Here is a table of points, one per row:
-0.08/0.53/-0.45/1.21/0.82/-0.12/0.34/1.41/-1.33/0.29/0.29/-0.16/2.08/0.59/0.36/-0.95/0.97/1.92/-0.29/0.11/0.78/0.16/1.42/-0.26
1.29/-0.45/-0.46/-2.15/-2.21/-0.50/-0.85/-1.60/0.86/-0.21/-0.83/-0.48/-1.75/-0.41/0.35/0.71/-0.09/-0.49/1.40/1.51/-2.85/-0.67/-0.04/1.59
-0.09/0.70/-0.65/1.00/0.44/-0.37/0.79/0.16/-1.18/-0.34/-0.12/0.85/1.50/-0.63/0.21/-0.39/-0.55/-0.02/-0.54/-0.02/-0.68/0.17/0.65/0.20
0.19/-1.37/-0.44/-0.62/-0.11/-0.22/0.34/-0.55/0.29/-0.37/0.95/0.89/-0.32/-2.31/-0.20/1.35/0.10/0.10/1.40/-0.89/-0.88/-1.13/-1.19/0.22
1.08/-1.43/1.52/-0.49/-0.97/0.91/-0.61/-0.39/0.18/-0.22/-0.60/0.28/-2.08/-0.50/0.19/0.36/-0.31/-1.49/-0.06/2.65/-0.85/0.23/-1.46/0.89
-0.29/-1.11/-1.66/-0.25/-0.51/0.27/-1.70/1.52/-0.53/1.71/-0.48/0.46/-0.30/1.08/-0.16/-1.13/0.22/0.23/-0.24/-0.61/0.39/0.76/0.39/1.38
-0.79/0.84/-1.40/-0.66/0.28/0.75/-1.78/1.72/-0.24/1.40/-1.41/-0.62/-0.44/2.60/0.57/-0.03/0.88/0.64/0.57/-0.29/1.23/0.33/1.37/-0.34
0.10/-0.02/-0.77/3.42/2.30/-1.19/1.98/1.70/-0.90/0.68/1.24/1.43/2.54/-0.78/0.43/-1.34/0.35/0.15/-1.04/-0.80/-1.10/-0.02/-0.49/0.35
-0.10/0.20/1.89/0.69/1.21/-0.21/1.48/-0.54/1.67/-1.51/1.45/1.47/0.11/-1.94/-1.31/-0.33/-0.39/0.05/-0.40/-1.27/0.35/-0.38/-1.57/-1.35
-0.60/-0.46/-1.37/0.99/-1.37/-0.82/1.16/0.31/-2.73/0.53/-0.31/1.44/1.23/0.18/0.79/-0.20/0.38/-0.71/-0.28/1.45/0.01/0.67/-0.51/1.92
-0.81/0.47/-0.46/0.15/2.16/-0.07/-1.40/1.24/0.58/1.22/-0.57/-0.39/-1.94/1.88/-0.64/-0.93/-0.13/0.72/0.01/-2.38/1.54/1.12/1.13/-1.95
0.42/0.17/0.85/-0.46/-0.63/-0.80/-0.72/-0.87/0.74/-0.37/-0.05/-0.59/-0.70/-0.90/0.09/0.95/-0.27/-0.43/1.72/-0.03/0.03/-0.57/0.32/-1.02
0.54/0.77/-0.42/0.11/-0.62/-1.00/0.33/0.28/-1.69/-0.22/-1.09/-0.45/-0.37/-0.01/0.68/-1.20/-1.18/-0.17/0.00/-0.08/-1.42/-0.63/0.68/0.09
0.12/0.35/3.85/-0.54/2.18/-0.04/0.92/-1.30/1.58/-1.93/2.57/0.62/-0.59/-1.78/-1.04/-0.48/-0.71/0.17/-0.60/-1.98/0.54/-0.32/-1.82/-1.79
0.89/-0.89/-0.89/-0.77/-3.06/0.27/-0.78/-0.89/0.30/-0.14/-1.01/0.56/-0.45/-1.04/-0.15/0.95/-1.05/-0.61/2.14/1.21/-0.02/-0.25/0.13/1.39
-0.20/-1.08/-0.83/0.32/-1.01/-2.11/0.91/-0.65/1.00/-0.79/0.04/0.67/0.07/-2.44/-1.42/0.47/-0.88/-0.97/1.05/-0.94/-2.24/-0.41/-1.34/-0.22
-0.21/0.05/1.14/-0.13/-0.52/0.93/-0.21/-1.24/0.66/-1.16/-0.35/-1.14/0.03/-0.97/-0.15/0.73/-0.93/-1.81/0.62/0.40/-0.16/-0.45/-0.03/0.62
0.91/0.16/-3.02/-1.92/-1.13/-0.21/-2.29/0.60/1.14/2.45/-2.11/-1.26/-1.69/1.86/-0.07/0.07/0.58/-0.02/-0.08/-1.13/-0.46/-0.07/0.52/0.93
-1.32/0.30/0.88/-0.17/0.62/1.31/-0.12/0.42/-0.88/-0.45/0.65/-0.99/0.40/0.60/0.14/-0.16/0.43/-0.11/-1.47/1.59/1.91/-0.20/1.46/-0.46
0.70/-0.91/-1.84/0.16/-1.91/0.18/-0.10/-0.70/0.33/0.73/-0.64/0.39/0.44/-0.21/0.12/1.34/-0.33/-1.21/1.00/0.02/-0.62/0.42/0.76/1.30
-0.02/0.05/-0.55/-1.35/-2.38/1.53/0.01/-0.15/-1.29/1.36/-0.38/0.90/0.95/2.57/0.27/0.41/0.17/0.23/-0.45/0.90/1.90/0.24/0.39/1.58
-0.28/1.67/0.61/-0.17/0.26/-0.41/-1.39/0.20/0.25/-0.83/-0.50/-2.35/-0.63/2.90/0.24/-1.63/1.30/1.25/-0.31/0.04/1.00/0.45/2.23/-0.79
-1.39/0.94/2.09/-0.19/3.47/1.20/0.78/0.24/-0.48/0.02/-0.05/-0.79/0.88/2.51/0.27/-0.12/0.77/1.57/-1.34/-0.73/2.42/0.54/0.74/-1.47
-0.69/0.79/-1.00/1.40/0.68/0.10/0.58/1.29/-0.38/0.24/0.72/-0.33/2.85/1.04/0.07/-0.58/0.80/0.80/-1.46/-0.56/0.47/0.09/0.39/-0.49
1.41/0.85/-0.25/-0.39/-0.69/-0.43/0.09/-0.12/-0.94/-0.71/-0.16/0.06/-0.86/-0.89/0.04/0.99/-0.78/-0.62/-0.68/-0.06/-0.83/-0.71/-0.47/0.39
0.10/-1.36/-0.48/-1.61/-3.31/0.72/-0.54/-1.78/-0.36/1.14/-0.74/-0.62/-1.25/0.33/-0.44/1.47/-0.81/-0.02/1.11/1.40/0.11/-0.39/-0.97/1.29
-0.46/0.30/0.97/0.60/1.78/-0.55/-0.18/-0.72/1.58/-1.28/0.90/0.68/0.77/-1.36/-0.39/1.38/0.34/-0.93/-0.22/-1.64/0.40/-0.36/-0.98/-0.58
-0.27/-0.67/-0.38/-0.80/-0.89/-0.12/-0.69/-1.33/0.15/0.26/0.28/0.55/-0.18/-1.75/0.32/0.59/-0.67/-0.90/0.50/0.36/0.03/-0.53/-1.14/0.75
1.00/-1.03/-0.26/0.37/-1.45/-0.39/0.87/-0.57/-0.18/-0.41/0.73/0.72/-0.08/0.40/0.21/0.66/-1.03/-0.73/-0.16/1.96/-1.83/-0.54/-0.45/1.20
-0.91/0.92/1.43/0.15/1.99/1.88/0.10/0.41/-0.06/-0.20/0.25/-0.79/0.73/1.57/0.64/-0.13/1.04/1.47/-1.18/1.34/1.50/1.00/-0.19/-1.47
0.47/-0.76/0.79/-1.51/-0.09/0.36/-0.48/-0.85/1.13/-0.52/-0.96/-1.49/-1.37/-0.17/0.49/0.85/0.83/-0.33/0.94/0.00/-0.51/0.55/-0.52/-1.34
-1.02/0.97/1.76/2.25/0.92/0.17/2.39/0.68/-0.58/-0.45/-0.17/0.60/1.40/-0.14/0.19/-1.79/0.24/1.40/-0.24/1.68/-0.02/0.09/1.73/0.41
-0.65/1.56/1.60/0.93/1.40/0.00/0.11/0.42/-0.32/0.25/0.17/-0.47/0.04/1.30/0.01/-0.89/-0.10/1.03/-0.27/-0.99/1.43/0.45/1.57/-0.73
-0.04/-0.45/0.12/2.22/1.70/-0.18/1.92/0.19/1.55/-0.62/1.56/2.43/1.16/-2.64/-1.11/0.30/0.15/-0.23/-0.42/-1.51/0.05/-0.60/-2.27/-0.66
0.28/0.04/1.68/1.47/1.67/-0.23/0.53/-0.25/1.77/-0.87/1.47/1.38/0.35/-1.61/-0.89/0.27/0.66/-1.06/-0.42/-2.48/0.27/-0.09/-1.10/-1.89
0.06/0.73/2.11/0.50/1.84/0.23/1.56/0.74/-1.06/-0.67/0.94/-0.08/0.93/0.32/0.89/-1.13/0.79/1.14/-2.17/0.17/0.42/0.27/-0.45/-0.48
0.27/-1.50/-2.26/0.07/-2.08/-1.15/1.04/-0.51/0.25/0.04/0.85/1.06/0.26/-3.10/0.30/0.51/-1.52/-1.23/2.10/1.72/-1.73/-0.85/0.36/0.67
0.12/-0.29/-3.51/0.31/0.46/-0.46/-1.04/1.32/0.10/1.48/0.39/-0.45/-0.92/0.79/-0.02/-0.04/-0.05/0.19/-0.43/-0.44/-0.77/0.90/0.13/0.22
0.56/-1.42/-0.52/-0.83/-2.45/-1.53/-0.10/-0.74/0.58/0.18/-0.28/0.96/-1.75/-0.74/-0.37/1.18/-0.89/-0.44/0.75/2.55/-1.90/-0.76/-1.66/1.11
-0.31/0.41/-1.15/-1.98/0.19/0.17/-2.17/1.65/-0.04/1.41/-1.91/-1.50/-1.46/1.84/-0.42/-1.15/-0.58/0.26/0.82/-1.68/0.52/0.63/0.43/-0.21
0.04/1.41/1.73/-1.32/1.00/2.11/-1.06/-0.76/-1.50/-1.12/-0.77/-3.49/0.38/1.97/0.92/-0.95/2.25/1.22/-1.34/-0.55/1.59/0.88/1.86/-1.01
Along one direction, these points spread out more than along any other. Take the direction at right angles to it along which they spread out most. Then take the direction at right angles to both along which they spread out most. Go by this last direction. How many in every 100 of the points above lie lower along it than each point below? Round to a whole number. More than half of the points above lie lower than the first one.
-0.60/-0.46/-1.37/0.99/-1.37/-0.82/1.16/0.31/-2.73/0.53/-0.31/1.44/1.23/0.18/0.79/-0.20/0.38/-0.71/-0.28/1.45/0.01/0.67/-0.51/1.92 95
-0.81/0.47/-0.46/0.15/2.16/-0.07/-1.40/1.24/0.58/1.22/-0.57/-0.39/-1.94/1.88/-0.64/-0.93/-0.13/0.72/0.01/-2.38/1.54/1.12/1.13/-1.95 22
0.54/0.77/-0.42/0.11/-0.62/-1.00/0.33/0.28/-1.69/-0.22/-1.09/-0.45/-0.37/-0.01/0.68/-1.20/-1.18/-0.17/0.00/-0.08/-1.42/-0.63/0.68/0.09 71
0.42/0.17/0.85/-0.46/-0.63/-0.80/-0.72/-0.87/0.74/-0.37/-0.05/-0.59/-0.70/-0.90/0.09/0.95/-0.27/-0.43/1.72/-0.03/0.03/-0.57/0.32/-1.02 7
0.28/0.04/1.68/1.47/1.67/-0.23/0.53/-0.25/1.77/-0.87/1.47/1.38/0.35/-1.61/-0.89/0.27/0.66/-1.06/-0.42/-2.48/0.27/-0.09/-1.10/-1.89 12
0.91/0.16/-3.02/-1.92/-1.13/-0.21/-2.29/0.60/1.14/2.45/-2.11/-1.26/-1.69/1.86/-0.07/0.07/0.58/-0.02/-0.08/-1.13/-0.46/-0.07/0.52/0.93 39
0.04/1.41/1.73/-1.32/1.00/2.11/-1.06/-0.76/-1.50/-1.12/-0.77/-3.49/0.38/1.97/0.92/-0.95/2.25/1.22/-1.34/-0.55/1.59/0.88/1.86/-1.01 5
-0.46/0.30/0.97/0.60/1.78/-0.55/-0.18/-0.72/1.58/-1.28/0.90/0.68/0.77/-1.36/-0.39/1.38/0.34/-0.93/-0.22/-1.64/0.40/-0.36/-0.98/-0.58 15
-0.28/1.67/0.61/-0.17/0.26/-0.41/-1.39/0.20/0.25/-0.83/-0.50/-2.35/-0.63/2.90/0.24/-1.63/1.30/1.25/-0.31/0.04/1.00/0.45/2.23/-0.79 29
-0.69/0.79/-1.00/1.40/0.68/0.10/0.58/1.29/-0.38/0.24/0.72/-0.33/2.85/1.04/0.07/-0.58/0.80/0.80/-1.46/-0.56/0.47/0.09/0.39/-0.49 93
-0.21/0.05/1.14/-0.13/-0.52/0.93/-0.21/-1.24/0.66/-1.16/-0.35/-1.14/0.03/-0.97/-0.15/0.73/-0.93/-1.81/0.62/0.40/-0.16/-0.45/-0.03/0.62 10
